Every row has a hidden score. How much higher is the second row's score than the first row's in each pair? 20 means about the same, 40 much higher and 0 much lower. The score is a weighted sum of the row's numbers plus the product of two more (or one squared), each taken from its middle value.
[ 1.2 -0.5 -0.3  0.2  0.9 -0.2  1.3 -2.4 -2.3 -0.2 -1.2 -1. ]
[ 1.1  0.2 -0.2 -0.1  1.   0.3 -1.1  1.   0.4 -0.9  0.2 -0.5] -> 30
[-0.3  0.7 -1.5  0.5 -0.3  0.1 -0.6  1.   1.2  0.9 -1.1  0.6]
[ 1.   0.7 -0.2  0.7  1.3  0.6  0.2  0.   0.3  0.   0.   0.2] -> 18
[-0.3  0.1  1.2  0.  -0.5  0.4 -0.7  0.6  0.1 -0.7  1.5  1. ]
[ 0.7  0.5 -0.2  0.6  1.1  0.9  0.6  0.1  0.2  0.8  0.   0. ] -> 16
[-0.2 -0.1 -0.4  0.  -0.2  0.4  0.1  1.   0.9  1.1 -0.3  0.1]
[-0.2  0.2  0.6  0.  -0.3 -0.8  0.6  0.4 -1.2  1.5 -0.9  1.1] -> 13
[-0.4  0.4  0.2  0.6 -0.7 -0.3 -0.4  0.7 -0.5  0.8  0.1  1.3]
[ 0.7  0.7  1.2  1.   0.1  0.4 -0.3  0.2 -0.7 -0.6  0.6  0.9] -> 12
[ 1.1 -0.9 -0.9 -1.2 -0.6 -1.1 -0.2  1.1  0.1 -1.  -1.3 -1. ]
[ 1.2 -0.4 -0.6  0.5  1.1  0.3  0.6  0.7 -0.5  0.2 -0.9 -0.2] -> 13
[-0.9 -1.6 -2.4 -2.1 -2.5 -1.6 -1.   1.6  0.7 -0.7 -1.7 -0.7]
[ 1.2 -0.2 -0.8 -0.1  0.5 -0.1 -0.6  0.9  0.6 -1.3 -0.3 -1.2] -> 27
[ 0.2 -0.4 -0.5 -0.2 -0.5 -0.7  1.5 -0.6 -0.8  0.8 -1.6 -0.5]
[ 0.8 -0.3  0.9  0.3  0.5  0.   1.4 -1.4 -0.7 -0.2 -0.4 -1.1] -> 23
[ 0.1  0.5  1.2  0.3  0.1 -0.5  0.7 -0.4 -1.6  0.8  0.   1.4]
[-1.3  0.4  0.7  1.1  1.3  0.6  0.6 -3.1 -0.4 -0.3  1.2 -1.3] -> 34
[ 1.5 -0.4 -1.1 -0.3 -0.1 -1.2  1.  -0.5 -1.9 -0.6 -2.4 -1.4]
[ 0.1  0.6 -0.4  0.6  1.   0.6 -0.1  0.3  1.3  0.1  0.7  0.2] -> 36
[-1.6  0.1  1.4 -0.1 -1.9  0.1 -0.9  0.6  0.2 -0.1  1.   1.7]
[ 1.6 -0.2 -1.5 -0.1  0.8 -0.3  0.5 -0.3 -1.1 -0.1 -1.9 -0.6] -> 19
[ 0.3  0.1 -0.8 -0.1 -0.4  0.   0.5  1.   0.8  1.2 -0.7  0.1]
[-1.  -0.4  0.   0.4  1.2  0.1  1.5 -3.  -0.9  0.3 -0.2 -1. ] -> 30
[-0.4  0.1  0.1  1.2  1.8  0.7  0.5 -2.1 -0.5  0.3  0.7 -0.3]
[-0.5 -0.6  0.2 -0.4 -1.1 -1.3  1.8 -1.1 -0.1  0.5 -1.5 -0.7] -> 8
[ 0.2  1.   1.5  0.8  0.2  0.  -0.2 -1.6 -2.1 -1.   0.8  1.4]
[-2.3 -0.4  0.5 -0.5 -1.7 -0.1 -1.7  1.   0.5  0.5  0.8  1.2] -> 18
[ 0.4  0.4  0.5  0.1  1.6  0.7  0.1 -0.7  0.8  0.1  0.8 -0.4]
[-0.4 -0.1  0.4  0.2  1.2  0.8 -0.8  0.3  0.6  0.   1.5 -0.3] -> 20
[-1.1  0.3 -0.1  0.4  1.4  0.4 -1.7  0.5 -0.6 -0.1  1.3  0.6]
[-1.   0.   0.1  0.1 -0.5  0.5  0.6 -0.3  1.4  0.8  0.5  0.3] -> 16
[ 0.7  0.2 -0.4  0.6  1.5  1.1 -1.   0.4  0.5 -0.7  1.  -0.7]
[-0.3  0.3  0.1 -0.2 -0.5  0.3  1.  -0.1  1.   0.9 -0.2  0.3] -> 12
[-1.   0.4  0.2  0.6  0.5  0.4  0.5 -0.8  0.7  1.1  0.7  0.6]
[ 0.6  0.2  1.  -0.1 -0.3  0.7 -0.6  0.3  1.3 -1.4  1.4 -0.7] -> 24
[ 1.8 -0.5 -0.8 -0.2  0.6 -0.7  0.7 -0.8 -2.  -1.  -1.8 -1.6]
[-2.1 -0.6 -0.1 -0.6 -1.  -0.3 -1.4  1.  -0.1  1.1  0.3  1.3] -> 19
[-2.1 -0.7 -0.5 -0.8 -1.5 -0.7 -0.7  1.1 -0.2  1.  -0.4  1.2]
[ 1.   0.   0.6 -0.1 -0.2  0.1  0.8  0.5  0.6  0.4 -0.3  0.4] -> 25
[-1.   0.4  0.7 -0.1 -0.9  0.1  1.  -0.7  1.5  0.4  0.7  0.1]
[-0.7  0.8 -0.5  0.4  0.8  0.6  0.1 -0.3  1.6  0.3  0.7 -0.5] -> 25
[-1.3  0.4  0.9  0.8 -0.7  0.5 -0.3  0.2 -0.3  0.2  1.1  1. ]
[-1.2 -1.2 -2.3 -1.6 -2.5 -1.3 -1.5  1.5  0.3 -0.7 -1.4 -0.8] -> 19
[-0.8 -0.2  0.7 -0.7 -0.2  0.8 -1.1  0.4  1.5 -0.8  1.6 -0.2]
[ 0.6 -0.4 -1.  -0.6 -0.6 -0.2 -0.4  1.4  0.6 -0.1 -0.6 -0.1] -> 17
[-1.4 -0.3  0.2  0.1 -1.2 -0.8  1.6 -2.6 -0.6  0.7 -1.1 -0.8]
[ 0.8  0.4  0.1 -0.1  0.4  0.7  0.1  0.7  0.8  0.5  0.2  0.5] -> 19
[ 1.  -1.  -0.5 -1.1 -0.9 -1.2  1.6  0.  -0.7  0.6 -2.3 -0.5]
[-1.4 -0.7  0.1  0.3 -1.3 -0.7  1.7 -2.6 -0.9  0.3 -0.9 -1.2] -> 33
[-0.4  0.6  0.  -0.1 -1.3 -0.4  0.5  0.8  1.8  0.4  0.   0.8]
[0.7 0.5 0.8 0.3 0.3 0.4 0.4 0.3 1.1 0.3 0.6 0.3] -> 22
[ 1.6 -0.3  0.7 -1.  -0.4 -0.3  0.5  0.1  0.3 -1.5  0.  -0.5]
[-1.1  0.2 -0.1 -0.3 -0.7 -0.5 -0.6  0.9 -0.4  1.1  0.2  1.4] -> 10
[-1.4  0.9  1.2  0.2 -1.6  0.  -1.2 -0.2 -0.1 -0.1  0.9  1.7]
[-0.9 -0.1  0.3  0.1 -0.9 -0.3  1.3 -0.6  0.9  0.2  0.1 -0.1] -> 28
[ 0.5 -0.8 -0.4 -0.8 -0.6 -0.1 -1.6  1.2  1.1 -2.4  0.6 -1.2]
[-0.8 -0.1  1.1  0.2  0.6  0.5 -0.9 -0.2 -1.  -0.6  1.7  0.9] -> 13
[-0.6  0.1  0.4  0.6  0.1  0.4  0.9 -0.1  1.2  0.8  0.4  0.3]
[ 1.3 -0.9 -1.2 -1.   0.5 -0.3 -0.1  1.1 -0.7 -0.9 -1.2 -0.8] -> 10
[-0.3  0.6  0.8  0.6 -0.8  0.1 -0.5  0.1 -0.5  0.7  0.4  1.5]
[ 1.5 -0.8 -0.9 -0.8 -0.7 -1.1  0.8  0.6 -0.8 -0.2 -2.2 -1. ] -> 18
[ 0.9  0.4  0.2  0.4  1.2  0.8 -0.4  0.1  0.7 -0.8  1.1 -0.3]
[ 0.8  0.  -0.2 -0.4 -1.9 -0.6  0.9  0.9  0.3  0.3 -1.5  0.5] -> 7
[-0.1  0.4 -0.4  0.6  1.4  0.6  0.4  0.   0.5  0.7  0.5 -0.2]
[ 1.2  0.7  0.1  0.6  0.6  0.2  0.6 -0.1 -0.1  0.4 -0.4 -0.1] -> 14
[-0.1  0.4  0.7 -0.4 -1.4 -0.5  0.5  0.7  1.3  1.  -0.3  0.3]
[ 0.6  0.7  0.7  0.5  0.5  0.8  0.4 -0.6  0.6  0.2  0.7  0.1] -> 22
[-1.2  0.4  0.9  0.3 -0.1  0.7 -0.7  0.7 -0.2  0.1  1.3  1. ]
[ 0.9 -0.2 -0.1  0.4  0.6  0.3  1.1 -0.2 -0.2  0.2 -0.5 -0.8] -> 20
[ 0.2  0.8  0.9  0.4  0.6  0.1 -0.1  0.1 -0.9  0.3  0.7  1.6]
[ 0.7  0.2 -0.2  0.1 -0.1  0.2  0.8  0.1  0.4  1.2 -0.6  0.2] -> 16
[ 0.6  0.3  0.3  0.3  1.1  0.1  1.5 -1.7 -0.5 -0.1 -0.2 -1.1]
[-0.4  0.8  1.2  1.3  0.4  0.5  0.6 -2.7 -0.2 -0.3  0.8 -0.4] -> 25
[ 1.3 -0.3 -0.1  0.4  1.6  0.   0.7 -0.6 -1.  -1.1 -0.1 -1.3]
[-0.6  0.1  0.6  0.2  0.8  0.2 -0.2  0.5 -0.2  0.3  0.9  1.1] -> 22
[-1.1 -0.3  0.5 -0.6 -2.1 -1.1  0.   1.1 -0.2  0.7 -0.3  1.2]
[ 0.   0.   1.2  0.2  1.   0.3 -0.2 -0.1 -1.3  0.5  1.   1.5] -> 22
[-0.3  0.7  1.6  0.2  0.1  0.   0.2 -0.4 -0.3  0.2  1.   1.1]
[ 1.3  0.2 -1.  -0.2  0.6  0.  -0.7  1.2  0.5 -0.8 -0.6 -0.9] -> 23
[ 1.6 -0.3 -0.7 -0.6  0.8 -0.5  0.6 -0.7 -0.7 -0.6 -1.2 -1. ]
[ 0.4  0.2 -0.4  0.2  0.3  0.3  0.2  0.6  1.2  0.8 -0.2 -0.2] -> 22
[ 0.6  0.2 -0.4  1.1  0.8  0.5  0.9 -0.5 -0.3  1.1 -0.8 -0.2]
[ 1.1 -0.4  0.3 -0.4  0.   0.   1.5 -0.6 -0.4  0.  -0.7 -0.7] -> 14
[-0.7  0.1  0.  -0.4 -1.4 -0.3 -0.9  1.1 -0.2 -0.4  0.4  1.5]
[ 1.3 -0.2  0.1  0.2  1.1  0.8  0.2  0.4  0.4 -0.2  0.2  0.2] -> 19
[ 0.9  0.2  0.2  0.3  0.7  0.3  1.1 -1.6 -0.9  0.4 -0.4 -0.3]
[-0.7  0.   1.1  0.7  0.1  0.3  1.2 -2.   0.1  0.1  1.  -0.9] -> 29
[-0.9  0.5  0.9  0.9 -0.5 -0.1  0.3 -0.5 -0.8  1.   0.3  1.3]
[-0.9 -0.2 -1.6 -0.2 -0.5 -0.7 -0.2  1.   0.7  1.2 -1.4  0.2] -> 17
[-0.5  0.5 -0.1 -0.2  0.5  0.7 -0.6  0.7  1.7  0.3  0.9  0. ]
[-2.5 -0.1  1.3 -0.2 -1.3 -0.1 -1.2  0.1 -0.3  0.5  1.5  1.2] -> 14
[ 0.4  0.2  1.1  0.8 -0.2  0.2  1.4 -2.2 -0.6  0.   0.  -1.1]
[ 1.  -0.1 -0.5  0.3  1.1  0.4 -0.3  0.8  0.7 -0.1  0.1 -0.5] -> 30
[ 1.4 -0.7  0.2 -0.7  0.  -0.5  1.4 -0.4 -0.8  0.2 -1.1 -0.9]
[ 0.4 -1.1 -0.4 -0.3  0.8  0.   1.2 -0.5 -1.   1.1 -0.9 -0.7] -> 17
[-0.3  0.4  0.   0.6  0.4  0.4 -0.2  0.4  1.6  0.1  0.8 -0.1]
[ 1.2 -0.3 -0.4 -0.3  0.7 -0.4  1.2 -0.1 -0.7  0.3 -1.6 -0.7] -> 6
[ 1.2  0.4  0.7  0.5  0.8  0.3  0.1 -0.6 -0.5  0.3  0.1  0.5]
[-0.1  0.2 -0.8 -0.1  0.3 -0.3  0.8  0.5  0.5  1.5 -0.8  0.1] -> 12
[ 0.4 -0.3 -0.2 -0.6 -1.6  0.1 -0.8  1.3  1.  -1.2  0.2 -0.2]
[ 0.1  0.9  0.8  0.9  0.3  0.8 -0.3 -0.3  1.1 -0.3  0.9  0.2] -> 27
[ 1.3 -0.3  0.1  0.   1.3  0.7 -0.1  0.5  0.4 -0.2  0.4 -0.4]
[-0.7 -0.4  1.3  0.   0.3  0.6 -1.  -0.5 -0.9 -0.7  1.8  1. ] -> 16
[ 0.4 -0.1  0.2  0.1  0.9  0.6 -0.1  0.5  1.3 -0.6  1.2 -0.7]
[ 1.  -1.1 -1.1 -1.4 -0.9 -1.1 -0.1  1.2 -0.2 -1.1 -1.4 -1. ] -> 10
[ 1.3  0.2 -0.7 -0.1  1.   0.1 -0.6  0.8  0.4 -0.5  0.  -0.2]
[-0.7  0.6 -0.7  0.2 -0.7  0.1  0.3  0.2  0.9  1.3 -0.3  0.8] -> 14
[-0.4  0.1  1.1  0.7  1.6  0.3  0.2 -0.8 -1.6  0.5  1.1  0.8]
[-1.3  0.4  1.2  0.9 -0.6  0.3  1.3 -2.6 -0.4  0.4  0.8 -0.7] -> 20
[-1.2 -0.5 -1.  -0.9 -1.5 -1.3  1.3 -1.  -0.6  1.5 -1.7 -0.6]
[-0.8 -0.1  0.4 -0.1  0.  -0.3  1.2 -1.1  0.1  1.4 -0.4 -0.2] -> 25
[-1.4  0.1 -0.9 -0.1  0.   0.5 -0.7  0.5  1.6  0.5  0.5  0.3]
[-0.3  0.   0.2  0.7  1.7  0.5 -0.3  0.  -1.5  0.7  0.8  1.3] -> 21
[ 1.2  0.1 -1.  -0.1  1.3  0.5 -0.6  0.5  0.4 -0.6 -0.1 -0.4]
[-0.2  0.9  1.5  0.8  0.1  0.3  0.  -0.9 -1.2 -0.4  0.8  1.4] -> 14
[ 0.   0.4  1.6  0.1 -0.2 -0.2  0.6 -0.3 -1.3  1.   0.1  1.1]
[-0.1 -0.6 -0.8 -0.7 -0.1 -0.1 -0.2  1.2  0.7  0.7 -0.4 -0.4] -> 25
[-1.4 -0.4  0.3 -0.1 -0.6 -0.1  0.9 -0.2  0.8  1.2  0.2  0.5]
[-1.8 -0.5 -2.3 -0.8  0.1  0.2 -3.1  1.3  1.5  0.2  0.1 -0.5] -> 18
[-1.   0.5 -0.3  0.3  0.1  0.4  0.5 -0.4  1.   1.2 -0.4  0.4]
[ 1.2  0.3  0.3  0.4  0.8  0.6  0.6 -0.3  0.8  0.1  0.3  0. ] -> 27
[ 0.5  0.5 -0.9  0.3  1.   0.5 -0.3  0.7  1.1  0.5 -0.3  0.1]
[ 0.7 -0.2 -0.5  0.   0.8  0.7 -1.2  1.   0.7 -1.1  1.  -0.2] -> 23
[-0.3  0.3  0.2  0.7 -0.9  0.1  0.6  0.5  0.6  1.2 -0.3  0.2]
[ 1.6 -0.7  0.3 -0.3  0.5  0.   0.5 -0.3  0.  -0.9  0.2 -0.5] -> 29
[-1.2  0.4  0.8  1.   1.1  0.3  0.1 -1.2 -1.4  0.9  0.7  1.3]
[ 0.9 -0.2  0.5 -0.6  0.3  0.6 -0.3  0.8  1.1 -1.1  1.3 -0.3] -> 20
[-1.2  0.2  1.5 -0.2 -1.2  0.1 -0.1  0.2 -0.1 -0.2  1.1  1.1]
[ 1.3  0.  -0.2  0.   1.2  0.5  0.3  0.   0.6 -0.4  0.4 -0.2] -> 29
[-1.6 -0.4  0.6 -0.9 -0.6  0.  -2.2  0.7  0.1 -1.6  1.8  0.9]
[ 0.   0.4 -1.4  0.2  0.5 -0.2  0.6  0.5  1.   1.2 -1.2  0. ] -> 16
[ 0.3  0.6  1.   0.7  1.   0.9  0.2 -1.   0.   0.6  1.1  0. ]
[-0.6 -0.1 -0.2 -0.5 -0.4 -0.8  0.   0.6 -1.2  1.3 -0.7  1.3] -> 11
[ 0.8  0.   0.9 -0.2  1.3  1.   0.2 -0.4  0.6 -0.5  1.4 -0.5]
[-0.2  0.6  0.3  0.3  1.4  1.3 -1.1 -1.   0.1 -0.3  1.6 -0.5] -> 15
[-0.6 -0.4 -2.1 -1.  -1.4 -1.1 -2.7  1.4  0.7 -1.8 -0.6 -0.5]
[ 0.3 -0.1  1.7  0.  -0.2  0.3  0.5 -0.3  1.  -1.1  1.5 -0.7] -> 20
[ 1.1  0.2 -0.4  0.6  1.2  0.8  0.4  0.7  0.5  0.1  0.1 -0.6]
[-1.4  0.4  0.8  0.7  0.   0.4 -0.4 -0.2 -0.5  0.9  0.7  1.6] -> 22
[-0.2  0.3  0.4  0.2 -0.2  0.6  0.   0.3  1.7  0.4  1.   0.2]
[ 1.1  0.1  0.9  0.1  2.1 -0.5  0.4 -2.4 -4.  -0.9 -0.4 -0.6] -> 6
[ 0.9 -1.  -1.  -1.2 -1.5 -1.4  0.7  1.1 -0.5  0.3 -2.1 -0.3]
[-1.9  0.1  1.5  0.1 -0.2  0.3 -1.  -1.4 -1.4  0.5  1.6  1.4] -> 20
[ 0.3  0.6  0.7  0.4  0.1  0.8  0.2  0.3  1.5  0.8  0.6 -0.1]
[ 0.8  0.1 -0.7  0.9  1.4  0.9  0.5  0.3  0.5  0.8 -0.2  0. ] -> 20
[ 0.1 -0.3  0.  -0.5 -0.4  0.1 -0.9  1.4  1.2 -0.9  0.6  0. ]
[ 0.5  0.3  0.9  0.3  0.3  0.9 -0.3  0.4  0.9 -0.1  1.2  0.1] -> 18
[ 0.8  0.6 -0.1  0.9  1.2  0.9  0.3  0.1  0.1  0.6  0.1  0.3]
[ 1.2  0.  -0.3  0.4  1.3  0.5  0.   0.7  0.  -0.4 -0.1 -0.5] -> 21
[-0.5  0.1  2.1  0.4  0.5  0.5  0.5 -1.6 -2.2 -0.2  0.9  0.8]
[ 1.2 -0.5  0.8 -0.8 -0.6 -0.6  1.2  0.5  0.5 -0.6 -0.8 -1. ] -> 36
[ 0.3 -0.4 -1.7 -0.2  0.3  0.1 -1.2  1.4  0.6 -0.4 -0.5 -0.5]
[ 0.6  0.4  1.   0.9  0.5  0.9  0.5 -0.4  0.2  0.2  0.9  0.2] -> 16
[ 1.3 -0.1  0.   0.4  0.7 -0.1  1.  -2.  -2.1 -0.6 -0.9 -0.6]
[ 0.7  0.2  1.3  0.2  0.5  0.3  1.3 -1.8 -0.8  0.1  0.4 -0.7] -> 22
[-1.  -0.1 -2.3 -0.7  0.8  0.2 -2.1  1.3  1.3  0.1  0.1 -0.5]
[-0.2  0.7 -0.6  0.6  0.5  0.8 -0.5  0.8  1.5  0.4  0.4  0.3] -> 25
[ 1.5 -0.2 -0.1 -0.1  1.   0.   0.9 -0.3 -0.4 -0.3 -0.5 -0.8]
[ 1.1  0.  -0.1  0.1  0.6  0.1  0.6  0.3 -0.3  0.7 -0.9  0.2] -> 17
[ 0.6  0.8  0.3  0.4  0.5  0.9 -1.2  0.1  1.1 -1.1  1.1 -0.1]
[-0.2 -0.2  0.3 -0.9 -1.3 -0.7 -1.8  1.3 -0.2 -1.5  0.5  1.3] -> 18
[-0.8  0.2  1.   0.3  0.2  0.3 -1.6 -0.4 -1.1 -1.2  1.9  0.8]
[-1.1  0.4  0.8  0.3 -0.9  0.1  0.6 -0.7  1.7  0.1  0.8  0.2] -> 22
[ 1.2 -0.5 -0.8  0.4  1.3  0.3  0.6  0.3  0.   0.1 -0.6 -0.7]
[-1.7 -0.2 -1.2 -0.3 -0.4  0.3 -1.7  0.8  1.9  0.4  0.8 -0.5] -> 16
[-1.8  0.5  0.8  0.6 -0.2  0.6 -1.4 -0.2 -0.3  0.1  1.3  1.3]
[ 0.1 -0.1 -1.2  0.2 -0.1  0.4 -1.   1.4  1.1 -0.7  0.1 -0.3] -> 22
[ 1.3  0.4 -0.6  0.5  1.3  0.9 -1.4  0.   0.2 -1.7  0.9 -0.4]
[ 0.   0.1  1.9  0.1 -0.5 -0.1  0.4 -1.  -1.3 -0.4  1.2  0.6] -> 15
[ 0.4 -0.1 -0.9  0.1  1.   0.5 -0.6  1.1  1.3 -0.1  0.2 -0.3]
[ 0.2 -0.1  0.6 -0.3 -0.8 -0.3  1.5 -0.4  0.4  1.1 -0.8  0.4] -> 7
[ 1.1  0.  -1.4  0.4  0.5  0.3 -0.3  1.   0.5 -0.1 -0.9  0.1]
[-0.2  0.3  1.6  0.8  1.4  0.1  0.7 -2.5 -2.2  0.   1.   0. ] -> 17
[ 0.1 -1.  -0.7 -1.5 -2.6 -1.2  0.   1.5  0.5 -1.1 -0.9 -0.4]
[-0.5  0.4 -0.5 -0.1 -0.5  0.  -0.2  0.8  1.6  0.2  0.6  0.5] -> 27
[-1.9 -0.6 -0.5 -0.7 -0.4  0.4 -3.5  0.1  1.1 -2.4  2.  -1.4]
[ 1.8 -1.1 -2.2 -0.9  0.3 -1.2 -0.5  0.3 -1.8 -1.7 -2.2 -2. ] -> 6
[ 1.2 -0.3  0.5  0.2  1.6  0.5  0.7 -0.6 -0.3 -0.5  0.2 -0.7]
[ 1.2  0.3  0.2  0.3  0.9 -0.3  0.2  0.6 -1.7 -0.2 -0.4  0.9] -> 14
[ 0.9  0.4 -0.5  0.7  0.4  0.2  0.8  0.6  0.3  0.6 -0.4 -0.1]
[-0.3  0.1  1.6  0.2 -0.2  0.5 -1.  -1.1 -1.5 -1.3  1.7  0.6] -> 13
[ 0.9  0.2  0.3  0.1  0.1  0.2  0.5  0.9  0.8  0.4 -0.3 -0.1]
[ 1.4 -0.7 -0.6 -0.4  1.7  0.   0.  -0.7 -0.9 -1.4 -0.3 -1.7] -> 20
[-1.4  0.   1.   0.3 -0.4  0.1 -0.6  0.7  0.1  0.8  1.   0.9]
[ 1.6 -0.4 -0.7 -0.7  0.2 -0.7  0.9  0.3 -0.7  0.3 -2.  -1. ] -> 16
[-0.4  0.9  0.1  0.5 -0.3  0.5 -0.7  0.4  1.3 -1.   1.3 -0.1]
[ 0.1  0.  -0.6  0.   0.  -0.6  1.4 -1.9 -0.8  0.8 -1.5 -0.7] -> 10
[-0.3 -1.  -1.4 -1.3 -1.5 -0.5 -0.9  1.5  0.5 -0.2 -1.3 -0.3]
[ 0.8  0.6 -0.4  0.  -0.7  0.1  0.3  0.9  1.1  0.4 -0.8  0.3] -> 22
[ 1.8 -0.1  0.1  0.   0.5  0.1  0.1 -0.8 -1.  -1.6 -0.2 -1.3]
[-1.7 -1.4 -0.3 -0.5 -2.  -1.1  1.6 -2.4 -1.6  0.6 -2.  -0.9] -> 27
[ 1.4 -0.5 -0.8  0.   1.9 -0.1  0.1 -1.1 -1.1 -0.9 -0.4 -1. ]
[ 0.5  0.2  1.4  0.3  1.7  0.3  0.1 -2.4 -3.  -0.8  1.1 -0.2] -> 8
[ 0.5  0.7  0.2  0.6  1.8  1.1 -0.7 -1.   0.2 -0.4  0.8 -0.4]
[-0.3 -0.6  1.8 -0.5  0.  -0.3  1.1 -0.8 -1.3  0.2  0.7  0.8] -> 13
[ 0.8  0.6 -0.8  0.5  0.2 -0.2  1.3 -0.5 -0.4  1.  -1.4 -0.1]
[ 1.   0.4 -1.5  0.3  1.6  0.5 -1.7  0.8  0.5 -0.8 -0.2 -0.1] -> 29
[-0.6  0.1 -0.2 -0.2 -0.5  0.5 -0.5  0.6  1.6  1.1  0.1  0.1]
[ 0.2  0.2 -0.2  0.4  1.3  1.  -1.2  0.1  1.  -0.9  1.4 -0.6] -> 33
[-1.   0.2  0.3  0.6 -0.3  0.2  0.1  0.5 -0.7  1.3  0.1  1.5]
[ 0.3  0.9  1.3  0.7  0.4  0.8  0.1 -0.9  0.4  0.6  0.7  0.1] -> 20
[-0.7  0.1  1.5 -0.1 -0.5 -0.2  0.   0.1 -1.1  0.8  0.8  1.5]
[ 0.8  0.3  0.   0.5  1.6  0.   1.  -1.6 -1.   0.  -0.3 -0.7] -> 29
[-0.1  0.2  0.4  0.5  1.2  0.3 -0.2  0.  -1.1  1.1  0.5  1.6]
[ 0.2  0.7 -0.9  0.2  0.3 -0.5 -1.1  1.3 -0.9 -0.2 -0.5  1.2] -> 26
[ 1.6 -0.5 -0.7 -0.2  0.2 -0.4 -0.7 -0.6 -1.2 -2.3 -0.5 -1.2]
[-0.2  0.5  0.3  0.5 -0.9 -0.2  0.1  0.7 -0.4  0.7 -0.5  1.7] -> 22
[-0.3  0.4  1.1  0.3  0.3  0.3  0.  -0.2 -0.8  0.7  0.7  1.3]
[ 0.1  0.2  0.3 -0.1 -1.1 -0.6  0.6  1.   0.   0.2 -0.2  1. ] -> 25
[ 0.7 -0.1 -1.  -0.2  0.3 -0.1 -0.6  1.1  1.4 -0.6  0.1 -0.2]
[ 0.5 -0.6 -0.3  0.1  1.4  0.7 -0.7  0.9  0.8 -0.6  0.9 -0.2] -> 19
[-1.8  0.4 -1.   0.  -0.8  0.4 -0.9  0.7  1.7  1.1  0.1  0.3]
[-1.6 -1.  -1.1 -1.3 -0.9 -0.9 -2.9  1.4 -0.6 -1.6  0.4  0. ] -> 27
[-0.3  0.4  0.   0.6  1.2  0.8  0.1  0.3  1.   0.3  0.9 -0.7]
[ 1.4  0.1  0.7  0.4 -0.3  0.   0.4 -0.5 -0.6 -1.  -0.4 -0.7] -> 9
[-0.3  0.9  0.9  0.8 -0.4  0.1  0.3 -0.5  1.1  0.5  0.4  0.5]
[ 0.9 -0.2 -0.3 -0.3  0.2 -0.1  0.7  0.5  0.3  1.1 -0.6  0.1] -> 11
[ 0.   0.3  0.5  0.1  0.2 -0.5  1.3 -1.7 -0.9  0.8 -0.8  0. ]
[-0.4  0.2 -0.1  0.   0.  -0.7 -1.5  1.3 -0.4 -1.1  0.4  0.6] -> 33
[-0.7 -0.4 -0.7  0.   1.2  0.2 -0.3  0.9  1.6  0.9  0.4 -0.6]
[ 0.4  0.4  0.4 -0.2  0.2  0.2  0.1  0.4  1.5  0.   0.7 -0.1] -> 25
[-0.2  0.5  0.4  0.7  0.2  0.3  1.3 -1.5  0.5  0.5  0.1 -0.1]
[ 0.9  0.6  1.   0.7  1.   0.6  0.4 -1.  -0.2 -0.1  0.7 -0.7] -> 18
[ 0.4 -0.9 -0.3 -0.9 -0.8 -0.9  1.8 -0.7 -0.8  0.5 -1.9 -1.1]
[ 1.4 -0.4 -0.9 -0.5  0.1 -0.5  0.8  0.9 -0.1  0.2 -1.6 -0.4] -> 27
[ 1.  -0.5 -0.4  0.   1.5 -0.3  1.3 -1.6 -1.2 -0.2 -1.  -1.1]
[-1.5  0.2 -0.7  0.7 -0.4  0.4 -0.6  0.5  1.7  0.2  0.8  0. ] -> 33
[-0.4 -0.5  1.3 -0.4 -1.4 -0.7  1.6 -2.2 -0.7  0.3 -0.8 -1.5]
[-1.4  0.2  0.9 -0.2 -0.8  0.8 -0.3 -0.7  1.5 -0.4  1.4  0.2] -> 28
[-1.  -0.1  0.1 -0.6 -1.3  0.  -0.8  0.5  2.3 -1.1  1.2 -0.4]
[-0.5  0.1  1.6  0.  -0.8 -0.1  0.3  0.1 -0.3  0.2  1.   1.7] -> 10
[ 0.7  0.5  0.5  0.6  0.   0.5  1.   0.3  0.5  0.5 -0.3 -0.4]
[ 1.3  0.3  0.3  0.2  0.6  0.   0.5 -0.1 -0.2 -0.1 -0.6 -0.2] -> 25
